In the data rows, 128 means zero.
Some points:
[106 172 199 210 106 166 110 140  84 183 158 164 117 100 124 167  98  90 105 131  68  64  51 142 138 108 102 156 125  92 175 176 135 176  97  75 197 147  74 145 108 136 105 162 168  91  60  81 175 174 172 110 131 123 100 192 116 152 111 177  57 136  66 177  67]
[181 180  98  81 152 173  61  97 164 122 131 150  88 167 118 156  73 167  84  95 202  81 131 100 150  92 157 127 161 138 132  75  82 156 188  75 158  95 106 115  60  82 207 163 183 193  75  81  82  69 129 141 150 164  95  97 149 172  76 122 116 187 140 144 185]
[174 144 178  89 180 171  42 173 147  95 146 154 145 118  95 152 193 149 121 171  87 109 153 140 162 144 149  55 172 121 154 101 163 106  80 191 161 102 101 150  85 107 105 168  96 152 162  57 188 112  86  51  83  61  94 104 152  44 162 157 152  73 159 114 156]
[115 144  56  88 158 134 186 149 149 200 169 132  95 162 120 102 191  94 209 149 102 147 160  96 136  82 207 158 101 156 136  38  71 141  80  91 176 175 120 176  98 120  75 175 104 118  73 163 164 166 145 103 115 186 134  89  83 155  64  92 163  71 132 100  81]
[152 158  98 174 188  65 150 105 158  91 126 158  83 149 212 180 130 154 123 174 141 112 197  88 139 100 189 108 140  46 109 171  76 128  74  99 100 150  93  93 135 119  68  48 162 106  54 147  84 123  81 103  59 101 172 156 134 172 160 200 140 152 119 158 186]
[132  82 108 107 177 116  87 113 162 144  79 148 132  91  88 192 161 176  97 187 128  69 171  62 174 162 151 173 158 108 132 100 175  76 173  66 110 111 104 110 106 185 108 157  62 132 170 168 173 105 140 184 145 159 139  80  50 125 200 140 106 174  80  95  45]
[122 104  99 140 123 177 155 205  72 122 166 148 180 170 125 133  75  90 170  72  93 143 113  55 148  74  95 155 111  87  92 150 114  80 164 127 115 109 202  85 144 174 115 188 156 118 145 196 131 181 155  84  72 110  63  88 152 141  87 220 152 150  92 123 123]
[105 105 192 176  71 157 124 186  73 119 126 113  99 157 102 102 114  78  52 219 156 118 170 100 152 196 184 139 117 178 120 132 137 152 105  87  55 141 126  72 152  82 189  97 176 111 112 159 117 142 164  73 140 112 167  51 179 164 108 132 160  71 173 103  83]
[ 77  80 185 132  19 155 110 138 131 118  85 125  69 171 155 182  99 142 195 142 199 122 140  89  78 171 174  82 107 144 133 108  73  92 171 180 145 141  98 171 139 143  64 155 124 176 179  93 124 142 142 158 162  72 150 120  42 111 117 174  70 159 107  71 199]
[146 181 156 110 113  75 121 149 110 115 121 138 182  79  53  37 142 141 132 125 189  67 159 160  66 193 107 157 186  52 112  91  66  63 124 170 211 149 158 141 170 113 147 122 109 116  77 158 157 110 165 130 172 143 139 105 121 132 151 132 154  73  53 153 172]
[176 170 157 115  86 174 150 117 144 179  66  72 110 143 154  89 109 156 160  53 166 156 101 199 160 119 133 131  55 100 108 138 189  77 130  53 138 116 157 165 151 184 114 112 180  76  73 123 122 146  75 128  90 103 152  55 127  75 204 114 107 154 193 159 132]
[117 171 154  99  92 150 191 154 144  90 171 107 167 124 114 177  84  78 123 104 130 116 121 116 144 104  96  88 124 181 132 149 146 105 131 104 152  87 130 181  54 161 118 172 144 147 108 169 108  65  92  91 125 102 220 217 117 197 201  84 187  63 110  30  92]
[121 120 124 177 121  83 175  57 127  68 108 120 120 140 191 115 156 123  65  66  92 107 145 122 126 150 164  94 133 137  74 199  82 193 206 144 201  91 178 179 168  85 129 102 115 155 136  95 163 107 186 174 123 171  61  91 119  71 179 144 167  43 128 115 100]
[139 142 198 140 118 160  79 109  70 130 147  60  56 155  59 135 143 207 150  27  98 150 186  78 159  80 140 113 177 136 106 157 163 142  69 161  83 155 103 105 103 133 162  85 163 100 137 162 128 180 156 150 155 142  91 189  45 163 125  64 195 114 138 130 126]
[ 83 147 145 128  69 138 106 101 156 154 215 115 172  85 196 124 162 191  72 144  61 165 110 156 103 119 101 150 181  89 167  70 101 155 183 140 150  94 148 132  93 132 164  62 132 107 173 216 147 179  70  84  85 167 140  73 127 121 140  70  40 130 129  72 187]
[144  66  99 183 138  76 172 150 155 176  54 141  94 144  93 116  67  84 161 129  84 136  72 128 185 161  76 179 130 107 230 169 150 127  85 133 187  80 164 100 134  94 130  63 108 197 164  97 127 100 129  96 105 193 134 110 104 114  89  86 200 140 162 101 221]
[ 80  50 155 120 174 171 124 170 128  76 107 154  84  74  90 113 218 140  94  88 120 136  98  72 106 122  47 134  94 125 138  72 159 138 161 154 127 165 125 206 163  67  54 110 141 132  82  91 137 135 115 178 151 171 127 119 216 195 165 174 132 150 161  84 159]
[136 183 151 104 105 157 161 135 164 124 114  59  88  46 141 199 133 148 195 171 151 153 168 172 139 107  86 131  98 147 166 150 115 160  87 193 129  72 186  41 182 125  94 101  88 180  78 116 100 115 113 194 132 100  59  84 198 176 111  76  82 136  86 149  81]
[ 87 125  80 153 156 176 157 145  67 177 130 196  67 166 199  81 113 126  85 119 136 145  94 147 149 210  80  61 170  59 155 139 113 155  96 150 101 140 108 131 143 161 121 198  97  89 153 182  98  49 112 187 120  68 102 111 105 178 134  66 155 139 167 155  87]
[ 91  89 113 164  83 120  98  75 154  87  67 122 170  77 187  92 123 109 154 135 154  82  89 172 148  58 114  79 105 121 106 162 104 120 102 207 119 174  63  64  93 156 173 203 179 149 133 176 166 164  81 148 126 175 156  96 162 121 131 106 174 167 184 174  73]
[135  93 112  74 137  90 115 140  60 129 176 144 171 155 155 106 175 127 123  65 170 122 198  99  52 106 113 154  99 166 175 183 180 128 136 112 169 115 165  82 100 169  63  82 183 103 156  87 197  48 180 118 136  88 206 121 140 117  68  70  66 155 185 170 103]
[118 108 138 163 199  96 144 139 101 163 152  93 115  57  99 159 196 133 215 121 160 161  66 175 121 110 100 144 182  93  47 178  69 141 160  72 116  90 150 121  46  93 180  96  74 173 184  85  75 143 170  93 139  99 194  97 124 132 150 148 100 125 182 169  82]
[169  67 157  73 194 100 154 170 154  85 167  90  71 104  84 141  89  92  96  78  84 137  86 203  69 176 197 168  88 122 137 109 159 158 178 176 105 183  63 120 163  77 168 171 124 186  98 169 175 117 155 163  27  96 145 148  93 105 124 140  85 168 113 124 133]
[182 152 119 206 105  97 140  81 175 110 167 225 140 143 123 138 179 142 121 100 169 100  74 169 128  91 116 107 106 146 120  45 168 129  80 141  82  61 171 127 169  74 143 120 121  69 162 172  89 178 188 179 135  63 182 135 149  59  84 108 145 166  89  67 100]
[156  74  64  82  91 118  93 120 151 185 109 154 158 154  75 150  89  97 137 169 173 179 113 133 142 162 124 118 106  85  36 135 143 170 112 214 152  51 173 115 168  89 166  94 128  63 132  84 168 133 103 121 116 190 138 226 104 190 113 152  78 106 179 143  74]
[ 85 101  74 154 200 140 167  77  78 148 142  89 208 186  90 158  93 171 135 163 131  62 133 168 123 171 102  69  67 160 119 140 105  85  91 101  92 186 122 132 126 108 157 159 147  84 177  53 115 196 154 120  76 134 116 121 170 177 173  56 122 142  73 152 193]
[103 139 155  96 112 132 137 140 148 117 134 156  96 115 177 101 165  61 105 131  57  68 138 179  86 179 149 133 131 132  78  63 105  78 138 154  36 107 196 130  85 240 125  71  95 157 100  83 149 106 171 124 139 201  88 207 154  91 162 126 145 159 131 182 165]
[ 95 137  74 112 107  81 109 175 140  45 173 130 115 179  68 140 109  76 142 121 139 148 168 196 180  84  80  90 102 186 183  68 128 156 172  84 170 162  71  90 147 164 115  78 130  99 184 169  71 145 135 130 170 136  89 144  87 132 172 168 118  59 161 222 111]
[138 134 191  82 104 130 142 154  84 119  73 133 167 113 142 179 121  81 127 116 167 163 106  96 105  80 201  74 126 129 208 156  91 167  90 102  89 158 171 199 141  98 181 109  87  72 186 144  83  90  86 159  95 219 164 137 177  56  87 120 133 161  59 167 102]
[114 208 113 147 164 168 100  81 186 162  94 122  97 154  81  68 117 150 161 188  68 178  54  70  70 134 178  87 116 115 124 161 141 128 219  81  85 123  87  71 146 127 102 118 168  89 186 137 194  76  98 157 154  99 149 139 188 136 119 127 155  95  72 151 176]
[169 130 143 170  94 100 151  63 107 140 175  34 178 146 132  78 116 142  64 169 175 149 133 108 107  86  79 141 147  91 132  50 163 200  99 101  82 106 169 157 168 179  71 186  96 229 151  68 121 152  79 122 108  93 154 124  85 113 110 166 192 158 113 189 121]
[137 159 101 188 141  88  62  62 105 131 100 170 100 153  95 107  96 185 152  95  60 121 181 131 160 188 159 195 108 181 157 148 125  81 179 172  82 164 138 156 121 131  82 170 146 193 103 124  64 121  45  94 150 162 170 137 173 140  74 140  68  89 125 107  77]
[ 80 180 147  78 113  66 151 163 130 183  84 138 197 124 199 121  70 186  93 129  92 166 126 147 177  67  76 166 180 177 121 113 111  67 145 151  39 120  85 133 170  45 131 150  80 122  70 106 183 119 203 153 149 134 133 145  93  85 152 158 109  77 164 127 174]
[113  84 102  70  74  34  57 107 114 158 166 153 109  79 108 126 129  65 139 165 122 155 136  96 147 121 145 150 189 186  58 196 173 150 104  79 177 134  99 165 183 167 141 197 113 124 115 165  90 157 123  97 162  72  67 154 199 114 158  63 140 172 114  97 203]
[162 185  70 120 103 137 141 174 155  83  70  73 186 188 160 116 224 158 118 153 158 143  39 115  78 130 111 215 121 168 110 176 124 125 101 169 161 189 104 151 150 176 153  81 109  99 154 108  75  76 136  83  94 103  51 159  92 145  86 132 118 152 151  87  85]
[ 98  80 125  80 188 193 137 109 145 109 154  75 102 130 181 130  57 107 133 172 136  79 192 177 125 121  93 176 146 109 107 160 166 103 113  77 176 174 150 121 120 102 167  87  96  92 146 161 133 158  67 145 226  88 115 200 148  43  45 162 165 119 157  62 112]
[196  92 106 154 182 172 174 114 143 101 112 179 210  36 151  74 128 119 130 103 120 229 164  82 106 179 163  78  78 164 150 109 171 129 115 151 106 119  79 104  52 135 150 125 148 137  86  94  64 157 136 108 219 136  80 116  62 121 146 169  87 149  89 113 167]
These points spread out most along one direction. Where along it does each point below lie, from 0 to 99? 50 is the average, and the first point above lies past it. One standard deviation of the points above along it is 16.
[114 208 113 147 164 168 100  81 186 162  94 122  97 154  81  68 117 150 161 188  68 178  54  70  70 134 178  87 116 115 124 161 141 128 219  81  85 123  87  71 146 127 102 118 168  89 186 137 194  76  98 157 154  99 149 139 188 136 119 127 155  95  72 151 176] 45
[118 108 138 163 199  96 144 139 101 163 152  93 115  57  99 159 196 133 215 121 160 161  66 175 121 110 100 144 182  93  47 178  69 141 160  72 116  90 150 121  46  93 180  96  74 173 184  85  75 143 170  93 139  99 194  97 124 132 150 148 100 125 182 169  82] 57
[138 134 191  82 104 130 142 154  84 119  73 133 167 113 142 179 121  81 127 116 167 163 106  96 105  80 201  74 126 129 208 156  91 167  90 102  89 158 171 199 141  98 181 109  87  72 186 144  83  90  86 159  95 219 164 137 177  56  87 120 133 161  59 167 102] 63
[176 170 157 115  86 174 150 117 144 179  66  72 110 143 154  89 109 156 160  53 166 156 101 199 160 119 133 131  55 100 108 138 189  77 130  53 138 116 157 165 151 184 114 112 180  76  73 123 122 146  75 128  90 103 152  55 127  75 204 114 107 154 193 159 132] 65
[ 80  50 155 120 174 171 124 170 128  76 107 154  84  74  90 113 218 140  94  88 120 136  98  72 106 122  47 134  94 125 138  72 159 138 161 154 127 165 125 206 163  67  54 110 141 132  82  91 137 135 115 178 151 171 127 119 216 195 165 174 132 150 161  84 159] 22
[182 152 119 206 105  97 140  81 175 110 167 225 140 143 123 138 179 142 121 100 169 100  74 169 128  91 116 107 106 146 120  45 168 129  80 141  82  61 171 127 169  74 143 120 121  69 162 172  89 178 188 179 135  63 182 135 149  59  84 108 145 166  89  67 100] 58
[ 85 101  74 154 200 140 167  77  78 148 142  89 208 186  90 158  93 171 135 163 131  62 133 168 123 171 102  69  67 160 119 140 105  85  91 101  92 186 122 132 126 108 157 159 147  84 177  53 115 196 154 120  76 134 116 121 170 177 173  56 122 142  73 152 193] 63
[156  74  64  82  91 118  93 120 151 185 109 154 158 154  75 150  89  97 137 169 173 179 113 133 142 162 124 118 106  85  36 135 143 170 112 214 152  51 173 115 168  89 166  94 128  63 132  84 168 133 103 121 116 190 138 226 104 190 113 152  78 106 179 143  74] 62
[122 104  99 140 123 177 155 205  72 122 166 148 180 170 125 133  75  90 170  72  93 143 113  55 148  74  95 155 111  87  92 150 114  80 164 127 115 109 202  85 144 174 115 188 156 118 145 196 131 181 155  84  72 110  63  88 152 141  87 220 152 150  92 123 123] 70
[ 98  80 125  80 188 193 137 109 145 109 154  75 102 130 181 130  57 107 133 172 136  79 192 177 125 121  93 176 146 109 107 160 166 103 113  77 176 174 150 121 120 102 167  87  96  92 146 161 133 158  67 145 226  88 115 200 148  43  45 162 165 119 157  62 112] 64
[103 139 155  96 112 132 137 140 148 117 134 156  96 115 177 101 165  61 105 131  57  68 138 179  86 179 149 133 131 132  78  63 105  78 138 154  36 107 196 130  85 240 125  71  95 157 100  83 149 106 171 124 139 201  88 207 154  91 162 126 145 159 131 182 165] 25
[196  92 106 154 182 172 174 114 143 101 112 179 210  36 151  74 128 119 130 103 120 229 164  82 106 179 163  78  78 164 150 109 171 129 115 151 106 119  79 104  52 135 150 125 148 137  86  94  64 157 136 108 219 136  80 116  62 121 146 169  87 149  89 113 167] 29
[ 83 147 145 128  69 138 106 101 156 154 215 115 172  85 196 124 162 191  72 144  61 165 110 156 103 119 101 150 181  89 167  70 101 155 183 140 150  94 148 132  93 132 164  62 132 107 173 216 147 179  70  84  85 167 140  73 127 121 140  70  40 130 129  72 187] 40
[139 142 198 140 118 160  79 109  70 130 147  60  56 155  59 135 143 207 150  27  98 150 186  78 159  80 140 113 177 136 106 157 163 142  69 161  83 155 103 105 103 133 162  85 163 100 137 162 128 180 156 150 155 142  91 189  45 163 125  64 195 114 138 130 126] 65
